In the rows, 128 means zero.
The rows of Z fall into 3 groups, and each row is roughly a mix of its group's hidden directions.
Z:
[[ 92 180 115 143 142 158  80 101 132 135 115  83 120 120 117]
 [114 131 121 105 120 126 118  87 189  76 128 116  95 131 103]
 [144 132 159 156  82 122 157 118  81 110 123 106 114 163 165]
 [177 152 117 157 148 133 166 157 178  98 132 112 108 127 142]
 [138 155  83  87  87 122 153 125 133  98 126 112 116 176 148]
 [103 147 133 134 141  87 153 176 145 120 127 100 155  83 163]
 [103  84 142 171 113 157 107 147 142 105  81 137 107 160 133]
 [125  90 130 173 165 140 139 142 146 105  91 125 145  83 161]
 [130  98 173 106  94 129 166  97 123 167 113 123 132 163 160]
 [ 86  96 132 136 144 117 113 132  94 134 109 157 145 186 166]
 [148  68 126 114 104 110  86 134  84 129 154 135 142 107 100]
 [124 101 135 160 107 125 155  75 159 184 147 132 139 115 108]
 [130  80 145 117 149 132  99 125 119 148 184 174 127  96 139]
 [126 155  82 176 143 126 167 127 105 118  86 141 135 116 164]
 [162  81 171 131 124 139 132 163 126 139 160 150 159 138 168]
 [101 151 130 173 160 100 124 131 103 140 121 128 192 102 145]
 [115 147  93 139 123 174 163  96 182 110 148 140 136 159 135]
 [111 140 134 104 119 174  96 139 171 131 131  79 132 129  80]
 [192  99 118 125 108 102 164 118 107 161 112 128 101 114 100]
 [118  93  99 125 107  87 103  96  66 150 151 131 125 118 131]
 [116 141 158 138 161  65  83 146 119 134 124 121  91 134 101]
 [108 186 125 122 164 129  90 149 114  82 114 151 108 142 147]
 [132 176 108 138 113 142 144  87 171  92 132 106  98 108 100]
 [105 126 106 129 126 141 116 128  80 142 133  76 156 108  71]
 [131 145  96 101 160 181 105 113 146 139 128 172  99 136 161]
 [109  98 127 160  83  94 131 136  94 145  70 118 130 129 153]
 [165  85 164 116 110 139 169 143 141 161 102 106 102 127 157]
 [159  95 118 163 100 144 139 102 119 148 104 113 127 178  84]
 [157  87 141 122 106  95 108 108 120 156 105 140 125 194 124]
 [122 151 119 120 179 133 105 131 174 131 156 162 173 129 159]
 [153 108 117 121  93 126 184 105 161 166 161 121 135  95 117]
 [143  89 134  83 116 105 114 147  71 144 103 118 153 129  96]
 [149 126 148 107  79  88 146 172 133  87 151 136 104 150 132]
 [106 136 134 128 115  81 134  80 101 159  84 119 110 112  91]
 [147 105 175 155 101  85 109 156 127 107 135 103 133 124  80]
 [ 93 122 131 112 140 171 102  90 118 129 171 174 107 134 100]
 [ 99  90 136  98 121 114  68 166 113 122 134 126 112  89 110]
 [118 119  78 124  93  94 118 109 160 137 137 169 143 153  87]
 [150  98 155 163 129  78 118 127 123 144  96  93 100 165 111]
 [161 147 165 106 117 141 112 161 154  89 138  90  94  95 129]
 [ 95 128 148 141 132 154  99 109 168  97 174 154 128 169 148]
 [ 76 134 102 165 142 117 134 179 127 116 116 130 154  96 162]
 [106 155  98 140 155  88 131 145  95  88  87 145 111 123 161]
 [109 121 149  90 110 178 133 158 166 144 166 136  89 131 116]
 [149 110 170 118 101  92  87 144 143  91 156 151 108 113 156]
 [109 120 132 132 130  88 170 137 131 147  76  87 160 113  94]
 [144 139 162 168 120  87 155 141 121 116 111 158  70 142 145]
 [129 103 111 168  96 111  92 163 115  98 106 123 156 161 163]
 [109 108 177 107 105 147 165  79 136 140 133 154 100 146  99]
 [122 155  91 136 137  91  74 169 132 109 123  98 153 105 146]
 [100 133 123 170 138  64 137 135 149 100 111 127 171 153 123]
 [123 139 108 119 105 193 149 120 135 108 171 150 170 109 140]
 [161 122 148 140 149 152 102 190 113  89 143 132 156  97 141]
 [187 110 145  84 123 142  94 144 140 140 154 101  93 112 140]
 [144 175 165 106 114 157 138 112 177  99 125 105  94 124 108]
 [118  95 136 200 121 109 147 117 117 114  83 140 122 161 129]
 [108  85 129 147 160 180 138 150 147 154 137 139 175 130 153]
 [134 113 148 161 129  99 133 145 110 143 149 200 112 134 168]
 [159 118  95 139 142  86  96 171 108 131 129 101 164 124 165]
 [142 112 163 177 110  68 135 132 107 121 104 106 118 129  93]
 [170 104 137 135 104 113  86 143 123 117 139 178  82 155 128]
 [129 126 182 118 117 137 118 176 131  88 118 114 141  71 129]
 [124  92 164 178 136 105 120 122  97 100  87 120 132 167 124]
 [122 137 106 168 150 120 147 122  49 146 114 139 103 119 115]
 [ 73 167 125 139 112 106 138 149 148  78 152 141 156 105 122]
 [160 100 150 142 118  79 125 123 136 152 104  90  95 165 101]
 [184 122 111 169 140 139 120 127 142 124  87 108 131 183 142]
 [119 149 108 166 141  94 162 102  78 141  85 124  99 130 135]
 [145 164  65 107  99 156 164 112 113 122 116 154 145 136 146]
 [153 103 121 113 159  81 124  91 104 169 172 144 124 120 109]
 [102 181 158 156 151  87 168 147 160 117 135 117 136 133 142]
 [ 89 107 174 167 100 121 130  86 122 132 150  87 116 132 105]
 [143  68 131 115  97 146 159 104 173 154 157 121 150 131 118]
 [ 67 124 148 130 168 181 103 141 142 121 152 134 151 115 136]
 [148  63 139 135 132 101 136 137 144 190 124 107 138 135 102]
 [131 130 160  95 124 151 173  94 143 154 160 144  85  99 112]
 [137 148  69  76  94 135 137 122 108  97 112 117 128 149 156]
 [108 182  86 106 140 147 117 111 140 127  83  91 101 139 118]
 [ 84 118 151 145  76 146 149 107 146 104 136 169  93 127 109]
 [129 135 127 117 101  76  57 137 121 115 108 136  89 121 134]
 [190 128 112 109 142 166 146 126 124 152 166 135  90  96 125]
 [117 110 125 120 106  95 124 180 118 164  88 180 108 128 132]
 [125 148 121 166 133  78 111 161  87 140  80 149 110 129 111]
 [ 96  93 118  89 128 106 104 111 106 167 124 129  87  83 122]
 [125 104 124  75 111 102  76 132 124  99 152 136 133 125  79]
 [ 97 153  91  74 136 156 130 125 120 133 127  85  94 114  97]
 [ 72 117 177 140 130 135  80  94 134 116 141 115 115 148 105]
 [197 159 100 121 165 136 129 162 130 121 140  96 144 114 140]
 [133 105 102 137  82 120 181  83 139 134 126  99 128  91 110]
 [116 162 124 172 163 145 144 159 142  91 148 107 127  77 128]
 [122 174 129 141 169 135 103 169 107  83 106 133 113 153 156]
 [ 93 167  91 124 161 164 149 106 126 155 113 145 131 124 176]
 [150 122 133 153 127  65 151 126 105 123 108 169  85 142 152]
 [162 120 112 115  93 117 123  77 166 153 135 149 125 168  93]
 [110 123 183 149 158  87 127 130 173  94 117 104 109 124 112]
 [ 66 152 131 151 141  96 127 113 122 105 102 132 176 157 115]
 [ 69 117  81 103 118 135 118 100  91 131  95 125 143 151 111]
 [143 145 115 148 142  60 133 127 141 114  81 128 174 142 142]
 [125 130 176  99 143 132  60 157 102 118 136 130 128  97 113]
 [153 154 161 136 142 148  92 133 168  88 136 160  98 129 166]
 [ 75 116 120 162 116 122 171  97 132 139  99 170 133 148 103]
 [170 118 178 116 128 114 143 178 126 140 160 109 118  89 146]
 [167 180 131 113 112 127 128 156 133  76 177 131 113 122 123]
 [199 145 109  81 124 149 120 147 125 129 167 116 125 108 121]
 [112 141 107 202 170 113 132 147 126 100  94 122 137 126 133]
 [145 112 169 131 107 155 104 169 103 105 155 166  93 103 139]
 [ 69  82 164 144 140 133 108 148 134 126  94 128  93 108 123]
 [142 125  89 132 123 145 143 108 141 137 156 108 178 188  99]
 [104 105 151 114 111 115  98  69 101 162 160 148  97 129 134]
 [138 167 133 135 128 128  83 110 173 109 116 145  80 156 161]
 [ 57 125 122 142 133 163 119 121  72 132 117 156 131 113 130]
 [107 103 184 151 140 109  66 112 116 136 125 148 127 160 125]
 [134 102 145 119 150 134 145 138 126 135 158 195 126 103 182]
 [137 165 123 116 127 130  74 118 154  87 108  73 130 128 103]
 [121 172  64 142 119 129 158 101 108 150  93 119 123 149 111]
 [122 152 113  60 139 118 129 148 128 143 122 118 106  66 115]
 [ 57 103 147 140 132 136 122  82 150 137 134 105 123 100 105]
 [188 119 130  83 139 153 129 134 131 142 176 129  97 100 113]
 [ 65 106 155 122 128 149 122  73 132 140  97 132 123 108 153]
 [ 77 148 153 138 187 114  90 125 136  95 121 116 142 132 103]
 [ 93 158  70 150 169 141 103 159 123 115 120 138 159 114 122]
 [141 121 181 175 153  86 153 160 134 129 116 148 106 120 104]
 [113 126 139 143 128  88 166 106 127 169  90  86  84 121 131]
 [167  85 151 120 105 104 105 165 126 116 160 168 103 142 106]
 [146 165 143 195 123  96 111 128 125  99 120 136 154 159 152]
 [115 138  76 160 126 119 125 177 135 110 100 126 180 142 150]
 [137 110 119 140 133 111 156 140  83 190  82 117 137 100 144]
 [133 125 184  97  82 130 102 130  89  99 153 100 116 115 121]
 [202 143 132  76 130 124 116 126 135 128 165 106 123 122 109]
 [108 142 112 119 137 161 138 155 106 159 129 115 158 113 201]
 [ 71 109 135 109 145  99 127 127  93 180  96 104 111 129 125]
 [143 106  80 102 126 154  74 114  82 138 104 148 118 115 125]
 [130  96 148 122  83 114 153 106  78 124  94 123 125 137 177]
 [150 120 171  89 115 119 105 112 143 125 173 118  78  97 115]
 [ 96 129 152 179 124 138 140 153 147 106  94 108 131 139 186]
 [ 88 125 162 138 140 115 117 114  80 175  86 132 118 133 160]
 [138 116 176 156  95  88 116 175 120 113 116 112 122 121  86]
 [ 88 131 152 160 124 161 132 171 118  89  86 111 137 126 159]
 [ 97 159 130 113 135 108 106 157 190 149 153 117 125 156  95]
 [ 96 178 102 143 173 102 114 148 136 122 109 102 138  83 122]
 [125 124 139  80 115 181 104 160 162 108 157 109 155 111 113]
 [110 122 138 156 110 109 127  95 126 105 103  91  96 194 118]
 [ 73 128 126 115 175 126  78 148 124 121 143 157 146  98 113]
 [114 187 168 131 122 155 131 116 130  89 105  91 144 151 154]
 [132 112 132  80 111 154 114 135 155 132 176 105 139 100  76]
 [ 91 133 105  96 135 137  81 147 105 168 121 109 148 107 172]
 [133 120  60 102 152 136 123 110  85 140 123 154 165 123 150]
 [142 110 113 129 100 184 131  92 122 141  70 112  97 142 122]
 [138 103 197 179 131  96 139 149 123 126 130 130 119 105 102]
 [167  99 143  91 104 117 151 161 123 178 160  99 131 128 110]]

Here is one row of each group, with its name. Which group are the others in?
[172 112 132 110  82  99 155 143 174 103 151 138 140 150 106]  V
[104 178 136 133 134 127 108 103 193 117 113 102 142 138 163]  X
[ 98 109 120  75 108 112  90 121  78 156 124 133 141 131  94]  H

[135 118 131 118 129 187 128 107 111 125 185 170  93 118 114]  V
[129  91  99 124  83 139 119 102  94  98  98 107 149 167 108]  H
[ 81 107 158  84 132 135 143 103  90 162 116 144 124 113  92]  V
[142 121 146 101 106 167 118 134 196 109 152 102 153 151 113]  X
[112 120 156 138 149  85  88 166  77 134 139 126 132  92 109]  H
[130 175 124 112 162 168 147 178 157 100 127 126 162 129 120]  X
[144 140 117 124 104 161 187 131 154 143 187 126 145 103 133]  H
[108 108 130 137 114 154  74 108 127  86 148 131 154 165  87]  H
[111 171 129 145 144 133 140 109 114 103  81  68 144  98 125]  X
[ 38 132 126 137 142 136 140 144 117 120 130 154 158 111 135]  V
[108 112 151 117 141 173 121 154 115 134 157 166 167 147 176]  H
